0: Array([802, 497, 304, 696, 490, 584, 399, 318, 627, 361, 249, 865, 479, 604, 729, 644, 372, 561, 757, 257, 431, 698,
       308, 241, 325, 725, 849, 479, 188, 774, 739, 737, 522, 387, 320, 452])
1: Array([338, 479, 435, 339, 418, 431, 455, 514, 435, 468, 631, 583, 550, 326, 363, 414, 643, 555, 331, 526, 568, 562,
       454, 495, 538, 433, 381, 514, 578, 455, 303, 572, 465, 488, 452, 536])
2: Array([835, 450, 693, 709, 734, 499, 580, 535, 544, 563, 410, 301, 325, 681, 697, 421, 434, 383, 784, 513, 516, 584,
       547, 564, 500, 792, 784, 566, 335, 454, 851, 544, 619, 521, 529, 595])
3: Array([356, 433, 425, 371, 483, 434, 384, 534, 379, 474, 644, 618, 525, 402, 351, 421, 702, 507, 502, 614, 580, 563,
       472, 520, 429, 420, 374, 418, 610, 557, 363, 465, 632, 423, 461, 523])
4: Array([118, 404, 375, 228, 286, 479, 520, 568, 560, 644, 529, 313, 784, 158, 261, 460, 367, 682,  14, 686, 398,  69,
       358, 478, 864, 352,   0, 513, 643, 476, 315, 309, 164, 999, 667, 525])
5: Array([553, 595, 335, 476, 525, 556, 365, 422, 502, 529, 487, 552, 413, 469, 562, 593, 582, 460, 656, 344, 461, 679,
       429, 521, 408, 470, 546, 465, 585, 558, 524, 441, 733, 323, 472, 527])
6: Array([425, 481, 435, 385, 494, 495, 380, 432, 421, 416, 515, 536, 445, 526, 533, 504, 617, 460, 497, 408, 507, 514,
       478, 525, 372, 466, 387, 402, 636, 453, 340, 412, 588, 470, 501, 569])
7: Array([796, 591, 662, 746, 647, 649, 556, 576, 509, 553, 327, 414, 436, 657, 681, 501, 445, 398, 768, 583, 610, 481,
       499, 467, 479, 507, 827, 597, 283, 415, 818, 569, 524, 540, 488, 456])
8: Array([199, 576, 397, 284, 377, 444, 591, 500, 428, 548, 665, 599, 622, 246, 276, 474, 521, 693, 141, 609, 439, 436,
       465, 556, 597, 400, 238, 489, 568, 468, 314, 538, 274, 668, 492, 471])
9: Array([539, 547, 519, 488, 582, 510, 456, 416, 446, 516, 388, 475, 405, 572, 606, 594, 518, 371, 598, 312, 412, 577,
       516, 631, 406, 500, 589, 451, 578, 555, 504, 403, 706, 296, 402, 401])
10: Array([436, 470, 440, 421, 451, 461, 450, 476, 424, 437, 633, 647, 542, 358, 439, 422, 666, 567, 433, 509, 606, 602,
       414, 499, 430, 457, 392, 486, 518, 449, 304, 568, 584, 411, 494, 605])
11: Array([913, 645, 639, 646, 705, 616, 681, 697, 657, 511, 306, 367, 539, 670, 675, 608, 446, 425, 725, 549, 514, 419,
       568, 540, 438, 640, 925, 530, 173, 506, 868, 643, 396, 491, 471, 506])
12: Array([691, 398, 608, 728, 584, 567, 539, 500, 503, 525, 383, 528, 424, 769, 694, 567, 383, 422, 786, 360, 508, 611,
       542, 527, 432, 555, 705, 504, 464, 552, 650, 497, 655, 297, 474, 491])
13: Array([828, 574, 790, 795, 741, 698, 667, 585, 489, 502, 314, 359, 428, 765, 628, 467, 394, 350, 696, 662, 645, 425,
       527, 450, 501, 550, 896, 649, 236, 392, 844, 721, 411, 640, 536, 404])
14: Array([625, 414, 580, 607, 575, 505, 490, 465, 523, 551, 360, 500, 392, 695, 678, 575, 392, 399, 773, 335, 451, 631,
       573, 521, 424, 589, 681, 441, 546, 598, 607, 440, 711, 220, 437, 481])
15: Array([699, 422, 680, 655, 627, 562, 499, 470, 461, 501, 315, 481, 417, 789, 679, 563, 322, 325, 776, 309, 451, 570,
       576, 542, 386, 657, 730, 478, 481, 580, 628, 467, 695, 280, 389, 406])
16: Array([248, 554, 404, 274, 300, 441, 428, 438, 651, 398, 588, 611, 446, 552, 616, 458, 570, 598, 618, 431, 368, 685,
       619, 473, 659, 562, 517, 330, 563, 462, 336, 559, 683, 396, 461, 583])
17: Array([724, 394, 599, 712, 586, 618, 510, 500, 519, 473, 431, 494, 481, 731, 605, 558, 346, 388, 798, 244, 473, 561,
       596, 605, 405, 616, 716, 523, 464, 577, 644, 446, 771, 203, 439, 512])
18: Array([236, 539, 458, 294, 356, 399, 450, 474, 363, 468, 620, 542, 583, 392, 231, 317, 622, 577, 199, 500, 556, 551,
       463, 461, 625, 458, 244, 489, 513, 485, 347, 509, 362, 524, 516, 579])
19: Array([172, 487, 292, 307, 304, 413, 517, 539, 637, 587, 601, 441, 741, 254, 204, 491, 368, 582,  89, 657, 459, 267,
       447, 420, 761, 476,   0, 484, 656, 525, 363, 372, 242, 949, 675, 499])
20: Array([242, 464, 360, 274, 348, 450, 476, 579, 654, 585, 548, 424, 728, 250, 263, 557, 377, 594, 128, 627, 427, 310,
       454, 544, 654, 481,  88, 488, 637, 546, 334, 454, 339, 898, 704, 534])
21: Array([685, 352, 654, 778, 502, 517, 462, 568, 415, 648, 307, 175, 277, 599, 789, 556, 377, 334, 770, 604, 549, 449,
       549, 413, 421, 547, 812, 584, 545, 574, 715, 482, 645, 236, 438, 285])

Array([189, 539, 415, 293, 345, 432, 574, 499, 384, 569, 703, 604, 551, 235, 291, 432, 515, 632, 174, 634, 513, 422,
       459, 570, 650, 356, 228, 517, 576, 456, 269, 488, 291, 713, 543, 456]) 8 18 1
Array([782, 546, 639, 805, 643, 616, 550, 604, 478, 617, 322, 311, 378, 666, 699, 536, 457, 333, 766, 633, 650, 448,
       522, 437, 416, 513, 859, 622, 289, 421, 806, 561, 517, 484, 517, 379]) 7 13 11
Array([827, 552, 844, 849, 736, 686, 701, 561, 524, 436, 335, 385, 447, 794, 633, 471, 389, 349, 680, 660, 655, 405,
       508, 409, 501, 600, 915, 660, 182, 410, 844, 765, 353, 651, 507, 389]) 13 7 11
Array([747, 480, 659, 769, 638, 588, 602, 525, 512, 509, 372, 484, 439, 698, 700, 520, 476, 421, 776, 514, 566, 557,
       502, 520, 488, 491, 779, 560, 346, 422, 718, 555, 567, 453, 539, 495]) 7 12 2
Array([207, 552, 408, 329, 369, 452, 572, 487, 371, 539, 726, 598, 583, 266, 284, 423, 523, 660, 176, 642, 461, 428,
       457, 537, 602, 372, 201, 543, 631, 447, 300, 493, 283, 722, 520, 451]) 8 18 1
Array([571, 563, 518, 309, 515, 409, 284, 424, 310, 196, 431, 773, 636, 474, 440, 496, 863, 702, 428, 378, 533, 467,
       596, 557, 246, 581, 603, 437, 411, 614, 439, 724, 435, 387, 287, 540]) 10 6 3
Array([721, 503, 357, 586, 527, 548, 354, 375, 484, 593, 428, 627, 391, 672, 624, 603, 511, 474, 688, 363, 421, 770,
       381, 442, 402, 680, 553, 534, 516, 629, 589, 417, 737, 288, 466, 569]) 5 14 9
Array([498, 565, 411, 462, 560, 487, 454, 441, 517, 510, 477, 518, 378, 454, 543, 555, 570, 466, 587, 384, 447, 631,
       510, 562, 425, 426, 538, 447, 572, 519, 500, 470, 675, 308, 451, 493]) 5 9 6
Array([767, 466, 648, 682, 634, 564, 567, 537, 517, 484, 411, 475, 431, 730, 707, 545, 369, 381, 832, 442, 533, 531,
       566, 496, 486, 570, 758, 542, 421, 519, 675, 520, 629, 409, 462, 435]) 12 15 17
Array([856, 579, 863, 826, 734, 730, 686, 579, 478, 547, 317, 354, 393, 929, 657, 434, 347, 314, 692, 665, 704, 366,
       477, 468, 519, 612, 881, 679, 220, 444, 812, 677, 346, 683, 518, 332]) 13 7 11
Array([837, 545, 652, 717, 655, 595, 576, 593, 543, 529, 315, 375, 412, 679, 656, 511, 482, 360, 784, 519, 520, 518,
       539, 521, 462, 507, 872, 604, 354, 418, 804, 570, 554, 549, 550, 474]) 7 2 13
Array([190, 554, 429, 319, 375, 436, 557, 484, 375, 531, 707, 585, 567, 248, 300, 433, 514, 659, 208, 624, 482, 415,
       458, 503, 593, 356, 218, 537, 627, 421, 300, 504, 303, 711, 524, 475]) 8 18 1
Array([307, 513, 422, 345, 415, 411, 569, 452, 379, 595, 682, 586, 575, 347, 315, 432, 544, 671, 110, 680, 367, 435,
       470, 571, 599, 500, 254, 650, 529, 462, 288, 451, 356, 587, 446, 500]) 8 18 1
Array([630, 428, 544, 613, 565, 539, 481, 477, 512, 523, 382, 502, 368, 706, 648, 568, 413, 411, 776, 317, 448, 627,
       593, 523, 439, 565, 674, 449, 531, 594, 601, 479, 695, 246, 432, 483]) 14 12 15
Array([615, 435, 529, 618, 541, 535, 483, 478, 509, 536, 383, 499, 374, 679, 648, 577, 419, 403, 748, 326, 453, 641,
       573, 528, 438, 548, 670, 455, 538, 582, 585, 450, 698, 239, 424, 480]) 14 12 17
Array([770, 595, 729, 754, 760, 708, 669, 515, 537, 430, 207, 468, 455, 688, 694, 479, 350, 423, 650, 600, 584, 405,
       551, 467, 467, 482, 960, 575, 156, 496, 851, 875, 342, 637, 436, 343]) 13 7 11
Array([152, 474, 474, 396, 218, 462, 569, 509, 291, 539, 824, 572, 607, 294, 307, 506, 488, 819,  63, 721, 473, 498,
       413, 552, 539, 303, 129, 624, 704, 512, 290, 423, 142, 676, 557, 469]) 8 18 20
